[[ 39  24 -20 -21  36 -18 -30 -27  14 -21]
 [-30  22 -37  25  26 -17  29   7 -31 -36]
 [ 37  -2 -14 -11  28   7  39 -33  26  -7]
 [  5  -3  35   4   1  17  -5  17   7  23]
 [-38  31   2 -37  26   1 -35  13  19  16]
 [ 32 -11 -12  25 -31 -34   8 -10 -31 -32]
 [ 18  29   3 -27  32 -13   6 -34  32  18]
 [ 23  33  38  35 -34 -32 -11 -14  24  19]
 [-16  17  -5  20  34  10  22   1  -2   6]]
:
[[-38  31   2 -37  26   1 -35  13  19  16]
 [-30  22 -37  25  26 -17  29   7 -31 -36]
 [-16  17  -5  20  34  10  22   1  -2   6]
 [  5  -3  35   4   1  17  -5  17   7  23]
 [ 18  29   3 -27  32 -13   6 -34  32  18]
 [ 23  33  38  35 -34 -32 -11 -14  24  19]
 [ 32 -11 -12  25 -31 -34   8 -10 -31 -32]
 [ 37  -2 -14 -11  28   7  39 -33  26  -7]
 [ 39  24 -20 -21  36 -18 -30 -27  14 -21]]

[[-30   5 -25]
 [ -5 -19 -38]
 [  1   4  28]
 [-20  -2 -41]]
:
[[-30   5 -25]
 [-20  -2 -41]
 [ -5 -19 -38]
 [  1   4  28]]

[[ 19 -21 -17  21 -33  12]
 [-27 -23  -7 -23  11  26]
 [ -4  17 -10 -20 -11  -8]
 [-21 -21 -11 -19  -4  24]
 [-22  18  20 -30  35 -11]
 [  2 -15  17  15  11   6]
 [  1   4   9  -6   1  -2]
 [ 14  18   7  12   1 -12]
 [ 13  21  10  10   1 -14]
 [  5   4   1  -1  -2  -4]]
:
[[-27 -23  -7 -23  11  26]
 [-22  18  20 -30  35 -11]
 [-21 -21 -11 -19  -4  24]
 [ -4  17 -10 -20 -11  -8]
 [  1   4   9  -6   1  -2]
 [  2 -15  17  15  11   6]
 [  5   4   1  -1  -2  -4]
 [ 13  21  10  10   1 -14]
 [ 14  18   7  12   1 -12]
 [ 19 -21 -17  21 -33  12]]

[[  1  -3  -8  20  -2  23 -41   3   3   4]
 [ -9  30 -15  -3  11  17 -35   7   4  -5]
 [ -2 -12  -7  22  -9  32 -18   3 -15   6]
 [  0 -13  -6  23  -9  32 -20   4 -14   7]
 [  7   5 -19   0  -4   1   7  -1  13   2]
 [  4 -16  -5  24  -6  31 -28   5  -6   7]
 [ 11  18   4  -2 -14 -12   0  -3  25   2]
 [ -4  11 -11  15   0  20 -43   3   3   0]]
:
[[ -9  30 -15  -3  11  17 -35   7   4  -5]
 [ -4  11 -11  15   0  20 -43   3   3   0]
 [ -2 -12  -7  22  -9  32 -18   3 -15   6]
 [  0 -13  -6  23  -9  32 -20   4 -14   7]
 [  1  -3  -8  20  -2  23 -41   3   3   4]
 [  4 -16  -5  24  -6  31 -28   5  -6   7]
 [  7   5 -19   0  -4   1   7  -1  13   2]
 [ 11  18   4  -2 -14 -12   0  -3  25   2]]

[[  8   8  11   4 -13  -2]
 [-39  21 -11  22  38  22]
 [ 11   2  14   7 -13   5]]
:
[[-39  21 -11  22  38  22]
 [  8   8  11   4 -13  -2]
 [ 11   2  14   7 -13   5]]

[[-10 -28 -11 -18]
 [  8  20  -1  12]
 [-36 -38 -13 -31]
 [ 11  10  23   7]
 [ -9 -13 -19 -10]
 [ -5 -10 -17  -7]]
:
[[-36 -38 -13 -31]
 [-10 -28 -11 -18]
 [ -9 -13 -19 -10]
 [ -5 -10 -17  -7]
 [  8  20  -1  12]
 [ 11  10  23   7]]

[[ -1  33   0   5  -4   4   4   3  -5   1]
 [  1   0   1   0   1  -1   1   0   0   0]
 [ -5   1  -2  -2  -6   1   6  10  -2  -8]
 [  3  -2   4  36  -5   6   0   1  19   5]
 [-24  -2 -22   2 -22  39 -36 -18  -3  42]
 [  0   0   0   0   0   0   0   0   0   0]]
:
[[-24  -2 -22   2 -22  39 -36 -18  -3  42]
 [ -5   1  -2  -2  -6   1   6  10  -2  -8]
 [ -1  33   0   5  -4   4   4   3  -5   1]
 [  0   0   0   0   0   0   0   0   0   0]
 [  1   0   1   0   1  -1   1   0   0   0]
 [  3  -2   4  36  -5   6   0   1  19   5]]

[[-21  38   2 -39 -14  -1  -7  25]
 [  8  13   9  -8 -19 -31   3 -33]
 [ 14 -18  10  15  20  16 -13   0]
 [ 21   3  16   0  -7 -25  -7 -33]
 [-24  34  -4 -39 -15   8  -3  36]
 [ 19 -11  14  10  21  11 -17   1]
 [ -3 -10 -10  10   0   4   8   0]]
:
[[-24  34  -4 -39 -15   8  -3  36]
 [-21  38   2 -39 -14  -1  -7  25]
 [ -3 -10 -10  10   0   4   8   0]
 [  8  13   9  -8 -19 -31   3 -33]
 [ 14 -18  10  15  20  16 -13   0]
 [ 19 -11  14  10  21  11 -17   1]
 [ 21   3  16   0  -7 -25  -7 -33]]
---
[[-15 -33  -3  -1]
 [ 37  -9  -4   6]
 [ -6 -27 -27   1]]
:
[[-15  37  -6]
 [-33  -9 -27]
 [ -3  -4 -27]
 [ -1   6   1]]

[[-40  -5]
 [ 25  12]
 [  6  -7]
 [-29  31]
 [ 16  14]]
:
[[-40  25   6 -29  16]
 [ -5  12  -7  31  14]]

[[  7  20   3]
 [ 26   0  -2]
 [-12 -11 -35]
 [ 16  14  20]
 [-12   9  10]
 [ 19   8  16]
 [ 13 -19   0]
 [ 12 -27   7]]
:
[[  7  26 -12  16 -12  19  13  12]
 [ 20   0 -11  14   9   8 -19 -27]
 [  3  -2 -35  20  10  16   0   7]]

[[ 29 -21  18]
 [ 42 -22  -5]
 [ 18   9  11]]
:
[[ 29  42  18]
 [-21 -22   9]
 [ 18  -5  11]]

[[-17 -24 -36  -7 -42  31]
 [ 21  -2  12  21   3  24]
 [ 13  36  26 -35  16 -39]
 [ 22   6  23  20  13   6]
 [ 31  -2  35  41  31  28]]
:
[[-17  21  13  22  31]
 [-24  -2  36   6  -2]
 [-36  12  26  23  35]
 [ -7  21 -35  20  41]
 [-42   3  16  13  31]
 [ 31  24 -39   6  28]]

[[ 24 -12 -16  20 -29  35  22 -29   8 -21]
 [ 24  21  -2 -35   8 -15  30 -28 -31  31]
 [ 27  16  20  -1  31 -30 -23 -22  25  13]
 [ 13  17   3   3  35 -27  -4  27  -9 -30]
 [ 18   3  32   2  -5  25  32  22 -30 -28]
 [ 22  25  26 -29 -11 -28 -25  26 -28 -21]
 [ 10  20 -10 -25 -16   0  22 -21  16 -15]
 [  5 -24 -30 -25  34  26  21  27 -21  31]]
:
[[ 24  24  27  13  18  22  10   5]
 [-12  21  16  17   3  25  20 -24]
 [-16  -2  20   3  32  26 -10 -30]
 [ 20 -35  -1   3   2 -29 -25 -25]
 [-29   8  31  35  -5 -11 -16  34]
 [ 35 -15 -30 -27  25 -28   0  26]
 [ 22  30 -23  -4  32 -25  22  21]
 [-29 -28 -22  27  22  26 -21  27]
 [  8 -31  25  -9 -30 -28  16 -21]
 [-21  31  13 -30 -28 -21 -15  31]]

[[  2  -5  -3   9   2  -2   2]
 [  6  -1   6   9   5  -4   0]
 [  6  -2   3   2 -14  -2  11]
 [  8   5  11 -20 -42   0  25]]
:
[[  2   6   6   8]
 [ -5  -1  -2   5]
 [ -3   6   3  11]
 [  9   9   2 -20]
 [  2   5 -14 -42]
 [ -2  -4  -2   0]
 [  2   0  11  25]]
